One turn sends every row of this set to another row. A few are shown first. Where does it send the rows asked after them?
K_877: [-0.20  0.73  0.99  0.23  0.12  0.14  2.27  2.00  1.50 -1.14  1.58  0.21
  1.80 -2.36  0.00 -1.76  1.13]
K_894: [-0.18  0.54  1.09  0.36  0.07  0.11  2.36  1.95  1.37 -1.31  1.65  0.45
  1.89 -2.20 -0.10 -1.68  0.76]
K_347: [-0.52 -0.66 -2.07  0.95  1.98 -0.82  0.32  0.79 -0.89  0.11  2.35 -2.14
 -1.44  0.10 -1.31 -0.11 -0.65]
K_120: [ 0.03  0.44  1.17  0.45  0.13  0.31  2.25  1.93  1.10 -1.53  1.53  0.49
  2.10 -2.29 -0.27 -1.74  0.49]
K_473: [-1.81  2.06  3.53 -1.18  1.88 -1.23  0.48  1.34 -1.16 -1.18 -0.96 -0.30
  0.65 -0.92  0.21 -0.25  2.67]
K_72: [ 1.41 -0.05 -0.11 -0.17 -0.39 -0.27 -0.55  1.03 -0.17 -1.88 -3.76 -1.37
 -1.42  1.25 -0.65 -1.15 -1.32]
K_358: [ 0.44  0.50  1.13  0.29  0.25  0.72  2.01  1.62  1.02 -1.69  1.04  0.22
  2.29 -2.54 -0.34 -1.93  0.79]
K_551: [ 0.58 -0.97 -1.81  1.04  2.25  0.12 -0.05  0.19 -1.70 -0.79  1.53 -2.09
 -0.56 -0.27 -1.85 -0.42 -1.30]
K_650: [ 0.43 -0.11  1.09 -0.67  3.42  1.29 -0.02 -0.73 -0.35  1.75 -3.34 -0.55
 -0.61 -0.17  1.01  0.16 -1.06]
K_371: [ 0.94 -0.39  0.08  0.19 -0.41 -0.62 -0.29  1.16 -0.30 -2.08 -3.08 -0.77
 -1.44  1.71 -0.89 -0.97 -2.31]
K_162: [ 0.40 -0.54  1.35 -0.23  3.38  1.25  0.06 -0.73 -0.59  1.37 -2.95 -0.01
 -0.42  0.13  0.66  0.24 -2.06]
K_674: [-0.07 -0.93 -1.85  1.06  2.10 -0.47  0.16  0.50 -1.27 -0.45  2.13 -1.93
 -1.02  0.08 -1.66 -0.18 -1.28]
K_629: [-0.45 -0.09 -0.02  0.32 -0.68 -1.90  0.30  1.90  0.59 -1.19 -1.85 -0.46
 -2.31  2.28 -0.27 -0.50 -2.03]
K_976: [-2.22  1.95  3.59 -0.91  1.80 -1.68  0.77  1.46 -1.09 -1.06 -0.52  0.00
  0.53 -0.59  0.27 -0.06  2.23]
K_32: [-0.04  0.79  0.89  0.07  0.13  0.32  2.17  1.94  1.47 -1.09  1.23 -0.01
  1.87 -2.53  0.03 -1.86  1.52]
K_470: [ 1.15  0.30 -0.41 -0.56 -0.42 -0.48 -0.61  1.22  0.33 -1.32 -3.94 -1.84
 -1.81  1.05 -0.27 -1.22 -0.28]
K_195: [ 0.60 -0.20 -2.47  0.21  2.15  0.23 -0.39  0.29 -0.98  0.12  0.71 -3.27
 -1.11 -0.86 -1.14 -0.59  0.92]
K_58: [-0.48 -0.38 -2.35  0.57  1.97 -0.87  0.18  0.83 -0.58  0.55  2.02 -2.61
 -1.62 -0.16 -0.97 -0.22  0.28]
K_634: [-1.32 -0.43  1.30 -0.01  3.05 -0.39  0.86  0.17  0.35  2.36 -1.31  0.44
 -1.48  0.86  1.26  0.75 -1.93]
K_645: [-2.37  1.67  3.80 -0.67  1.84 -1.81  0.91  1.57 -1.30 -1.35 -0.07  0.46
  0.60 -0.31  0.05  0.10  1.54]
K_38: [ 0.31  0.80  0.91  0.04  0.27  0.56  2.03  1.77  1.30 -1.30  0.99 -0.12
  1.99 -2.65 -0.06 -1.92  1.48]
K_54: [-0.59  0.18 -0.32 -0.03 -0.74 -1.98  0.32  2.06  1.00 -0.64 -2.02 -0.92
 -2.63  2.00  0.11 -0.60 -0.93]
K_467: [-1.27  1.92  3.57 -1.14  1.97 -0.85  0.32  1.03 -1.57 -1.55 -1.46 -0.28
  1.04 -1.09  0.01 -0.36  2.44]
K_514: [-1.18  1.45  3.96 -0.76  2.02 -0.68  0.50  0.90 -2.13 -2.26 -1.11  0.36
  1.42 -0.79 -0.42 -0.34  1.02]
K_858: [-0.85 -0.66  1.47  0.15  3.11  0.16  0.79 -0.15 -0.15  1.81 -1.56  0.65
 -1.00  0.86  0.83  0.71 -2.69]
K_632: [ 0.50  0.53 -0.53 -0.67 -0.64 -1.03 -0.34  1.54  0.82 -0.71 -3.49 -2.00
 -2.33  1.20  0.11 -1.05  0.28]
K_256: [-1.28  0.02  0.98 -0.42  2.98 -0.31  0.73  0.17  0.73  2.80 -1.72 -0.12
 -1.67  0.60  1.64  0.70 -0.97]
K_862: [-1.59  1.35  4.01 -0.57  1.97 -1.11  0.67  1.16 -2.02 -2.09 -0.52  0.62
  1.27 -0.46 -0.43 -0.09  0.68]
K_338: [-0.98  1.72  3.82 -0.96  2.09 -0.55  0.20  0.85 -1.94 -2.01 -1.43 -0.06
  1.35 -1.08 -0.30 -0.37  1.80]
K_494: [ 0.20 -0.40  0.14  0.43 -0.54 -1.29  0.14  1.58  0.04 -1.78 -2.25 -0.41
 -1.81  2.06 -0.74 -0.75 -2.54]
K_903: [ 1.07 -0.50 -2.19  0.42  2.27  0.60 -0.46 -0.06 -1.49 -0.43  0.53 -3.07
 -0.68 -0.91 -1.51 -0.68  0.27]
K_8: [ 1.02 -0.81 -1.97  0.70  2.33  0.55 -0.36  0.01 -1.75 -0.77  0.81 -2.55
 -0.48 -0.66 -1.83 -0.60 -0.64]
K_216: [ 0.41  0.64  0.98  0.11  0.23  0.76  1.94  1.69  1.18 -1.48  0.84 -0.04
  2.15 -2.64 -0.18 -1.95  1.15]
K_384: [-0.15 -0.70  1.47  0.11  3.38  0.71  0.48 -0.46 -0.58  1.29 -2.22  0.54
 -0.57  0.58  0.59  0.50 -2.79]
K_964: [-0.21  0.58 -0.54 -0.47 -0.74 -1.75  0.02  1.90  1.13 -0.36 -2.63 -1.57
 -2.62  1.53  0.32 -0.78  0.05]
K_252: [-2.16  1.48  4.02 -0.54  1.92 -1.52  0.86  1.40 -1.61 -1.81 -0.09  0.70
  0.90 -0.23 -0.21  0.05  0.92]
K_43: [ 0.24  0.48  1.12  0.39  0.22  0.55  2.17  1.78  1.02 -1.72  1.27  0.39
  2.24 -2.41 -0.34 -1.85  0.53]
K_569: [-0.69  0.16  0.85 -0.76  3.10  0.19  0.37 -0.05  0.63  2.80 -2.45 -0.60
 -1.55  0.12  1.68  0.47 -0.23]
K_213: [ 0.01  0.17  0.88 -0.82  3.25  0.89  0.13 -0.49  0.24  2.37 -3.12 -0.80
 -1.14 -0.20  1.38  0.22 -0.31]
K_594: [-0.05 -0.20 -2.49  0.30  1.96 -0.34 -0.09  0.60 -0.57  0.61  1.33 -3.14
 -1.46 -0.61 -0.91 -0.36  0.96]

K_216 goes to K_120
K_645 goes to K_467
K_58 goes to K_903
Now find these:
K_384 goes to K_256
K_632 goes to K_371

One turn sends every row of this set to another row. A few are shown first. Where does it send the rows asked after them?
K_390: [ 2.20  0.98  1.75 -1.18  2.61  1.57 -1.40  1.36  1.81  0.28 -0.08  0.18
 -1.04  1.07 -0.07  1.63  0.03  1.44 -1.60  1.93 -2.14  0.03  0.90  1.65
 -0.26 -1.44 -2.42  0.27  2.04 -1.11 -1.75 -0.37 -0.74 -0.63  1.08  0.75]
K_83: [ 0.91 -2.40 -0.37 -0.92 -2.32  1.29  1.63  2.04  0.57 -2.30 -1.14  1.04
  0.33  1.38 -0.93  0.55 -0.56  0.93  0.30  0.95 -1.71 -1.10  2.52 -2.97
  2.21 -1.78  1.62  0.40 -1.88 -1.92 -0.24  0.82  0.18  0.70 -2.29  0.68]
K_633: [-0.99 -1.73 -2.18  2.33 -0.65 -1.15  0.85  1.28  1.00 -0.91  0.03  0.80
 -0.68  2.14 -0.90 -0.04 -1.61  1.95  0.31 -1.97  0.31 -3.03 -0.58  2.24
 -0.63 -1.70 -0.87  0.80  0.54  1.52 -0.03  0.03  1.43  0.94  0.66 -0.05]
K_10: [-1.31 -0.92 -0.50  0.39 -0.44  0.99  1.47  0.10 -0.65 -3.55  1.47  1.41
  1.08  0.07 -0.21 -0.71 -2.68 -0.38  0.42  1.54 -0.87 -1.40  2.46 -0.38
 -0.62  0.05  0.31 -0.47  1.55 -2.24 -2.83 -0.98 -1.81 -1.37  2.30 -3.05]
K_487: [-1.05 -1.01 -1.12  1.58  0.19 -0.57  0.41  1.37  0.79 -1.65 -1.25  1.64
 -0.38  2.06  1.25  0.18 -1.37  0.38  0.38 -2.72 -0.20 -2.15 -0.49  1.87
 -1.54 -2.83 -0.69  1.30 -0.11  0.74 -1.43 -0.33  2.21  2.34  0.68  1.82]
K_530: [-0.04 -1.20 -0.23 -3.44  1.61  1.50  1.12 -0.33 -0.51 -3.04 -2.18  0.43
  0.24  0.61  1.08 -0.93  0.17  3.05  1.00  0.15 -1.18 -2.34  0.13 -2.17
  2.44 -2.10 -1.20  0.07 -1.41 -0.62  0.42  1.00  1.88 -0.32  0.03  1.50]
K_502: [-1.28 -0.65 -1.27 -1.16 -0.39 -1.16  1.96  0.06  0.47 -3.46  0.42  1.17
  1.54 -1.13 -0.47  0.00 -2.13  0.63  0.27  1.40  0.60 -1.65  3.02 -1.79
 -1.25 -0.59 -0.03 -0.18  2.30 -2.57 -2.37 -1.11 -0.78 -0.21  2.03 -2.89]
K_153: [ 1.92 -0.48  2.21 -2.16  2.19  1.69 -1.49  1.28  2.56  0.29 -1.22 -1.99
 -0.06  0.83  0.07  2.15 -0.60  1.04 -0.03  1.80 -2.35  0.14  0.09  0.54
 -0.17 -0.70 -2.28  0.81  1.07 -1.31 -2.76 -1.70 -0.27 -0.48  0.07  0.10]
K_422: [-1.17 -0.90 -1.62  1.72 -0.19 -0.23  0.60  2.15  0.60 -1.99 -1.06 -0.38
 -1.01  1.75  2.08 -0.43 -1.93 -0.06  0.07 -2.34 -0.73 -2.91  0.84  1.80
 -1.76 -2.91 -1.03  1.17 -0.53  1.71 -0.83 -0.59  1.20  1.41  0.57  1.15]
K_905: [-0.64 -1.44 -0.50  0.96 -0.23 -1.16  0.56  1.96 -0.43 -1.16 -1.03 -0.35
 -1.81  2.14 -0.13  0.12 -1.46  0.91  1.08 -2.16 -0.37 -3.62  0.48  2.32
 -1.29 -2.84 -0.78  0.51 -1.29  0.90 -0.63 -0.03  1.86  2.65  0.40 -0.87]
K_79: [-1.19 -0.84 -1.02 -1.56 -1.23  1.62  2.20  0.40 -0.09 -2.88 -0.18  1.23
  1.69 -0.91  0.32 -0.61 -3.00 -0.01 -0.69  0.82 -1.60 -0.48  2.92 -0.98
 -1.62  0.45  0.49  0.72  2.16 -2.52 -2.35 -1.14 -1.15  0.43  2.08 -3.06]
K_769: [-1.02 -1.05 -0.95  0.56 -1.75  0.71  0.50 -0.14 -0.18 -2.67  0.64  1.86
  1.12 -0.43  0.08 -0.73 -3.04 -0.13  1.50  0.47 -0.94 -0.44  2.83 -0.96
 -1.64  0.50  0.58  0.58  1.88 -2.77 -3.22 -0.23 -0.93 -0.85  2.02 -2.34]
K_306: [-1.02 -2.15 -2.10  1.26 -0.71 -1.61  0.67  1.94  0.26 -1.13  0.70  0.41
  0.02  2.08  0.23 -0.20 -1.58  1.84  0.11 -2.25 -0.68 -3.04  0.17  2.08
 -1.11 -2.21 -1.58  1.57 -0.05  1.02  0.06  0.52  1.83  1.56  0.72  0.87]
K_460: [ 0.62 -2.96 -0.38 -1.13 -1.01  0.89  1.95  1.76  0.36 -2.71 -2.38  1.39
  0.68  1.08 -0.14  0.97 -0.84  1.38  0.04  1.36 -2.67 -1.91  2.14 -2.60
  1.20 -1.80  1.02  1.10 -0.97 -3.35  0.19  1.33 -0.33 -0.49 -2.91 -0.35]
K_478: [ 2.70  1.30  1.71 -1.88  1.81  1.73 -2.02  0.74  1.26  0.36 -0.03  0.77
 -0.19  0.17  0.67  1.57  0.43  0.67  0.07  1.64 -2.53  0.23 -0.14  2.27
 -0.12 -1.46 -1.69  0.69  1.57 -1.92 -2.29 -0.79 -0.01 -0.21  1.70  0.04]
K_757: [-0.66 -1.59 -0.97 -2.21  1.13  0.75  1.69 -0.57 -0.74 -2.54 -2.24  1.09
  0.16  0.16  0.60  0.23 -0.57  3.01  0.86  0.98 -1.59 -2.20 -0.49 -2.11
  2.12 -3.52 -1.06  0.45 -1.07  0.10  1.15  1.37  2.09 -0.97 -1.27  0.17]
K_803: [ 1.45 -1.12  0.28 -3.05 -1.30  1.63  2.16 -0.72  0.16 -0.76 -2.26  0.72
  0.92  0.91 -0.39  1.14  1.21  0.75  2.14  1.79 -2.11 -2.07  2.60 -0.87
 -1.04 -2.55 -1.11 -0.66 -1.98 -2.25  1.68  0.73 -0.66 -1.47  1.06  0.13]
K_302: [ 1.15 -0.37  2.42 -1.97  1.29  1.62 -2.24  0.85  1.22 -0.02 -1.01 -1.00
 -1.00  0.63  0.16  0.77 -0.11 -0.34 -1.62  2.77 -1.28 -0.72 -1.43  2.24
 -0.83 -1.80 -1.30  0.65 -0.02 -1.26 -2.61 -1.79  0.00 -0.89  1.02  0.31]
K_226: [ 0.58 -0.24  3.01 -1.68  1.74  1.95 -2.09  1.50  1.14  0.48 -0.48 -0.35
 -0.78  0.03 -0.35  1.41  1.24  0.33 -0.77  2.30 -1.52 -0.12 -1.29  1.70
 -0.54 -1.09 -1.69  0.72  0.51 -0.98 -1.81 -0.84 -0.67 -0.71  0.70  0.52]
K_620: [-1.05 -0.54 -0.89 -1.72 -1.49  1.19  1.96  1.40  0.90 -3.35 -0.40  0.55
  1.18 -0.93  0.45 -0.28 -3.01  1.12 -0.59  0.37 -1.31 -0.45  3.29  0.04
 -2.09  0.01 -0.06  0.37  2.90 -3.09 -2.41 -0.48 -0.63 -0.78  1.70 -3.23]
K_386: [ 0.45 -0.79 -0.06 -2.52 -0.47  1.83  1.66 -0.93 -0.42  0.02 -3.12 -0.06
 -0.05  0.35 -0.67  1.01  0.17  1.15  1.47  3.11 -2.99 -2.89  1.62 -0.60
 -0.62 -3.31 -0.47  0.28 -2.19 -2.92  1.38  0.76 -0.06 -1.27  0.10  0.62]

K_478 goes to K_769
K_620 goes to K_633
K_306 goes to K_226
Now find these:
K_460 goes to K_757
K_502 goes to K_905
K_530 goes to K_803
K_422 goes to K_390

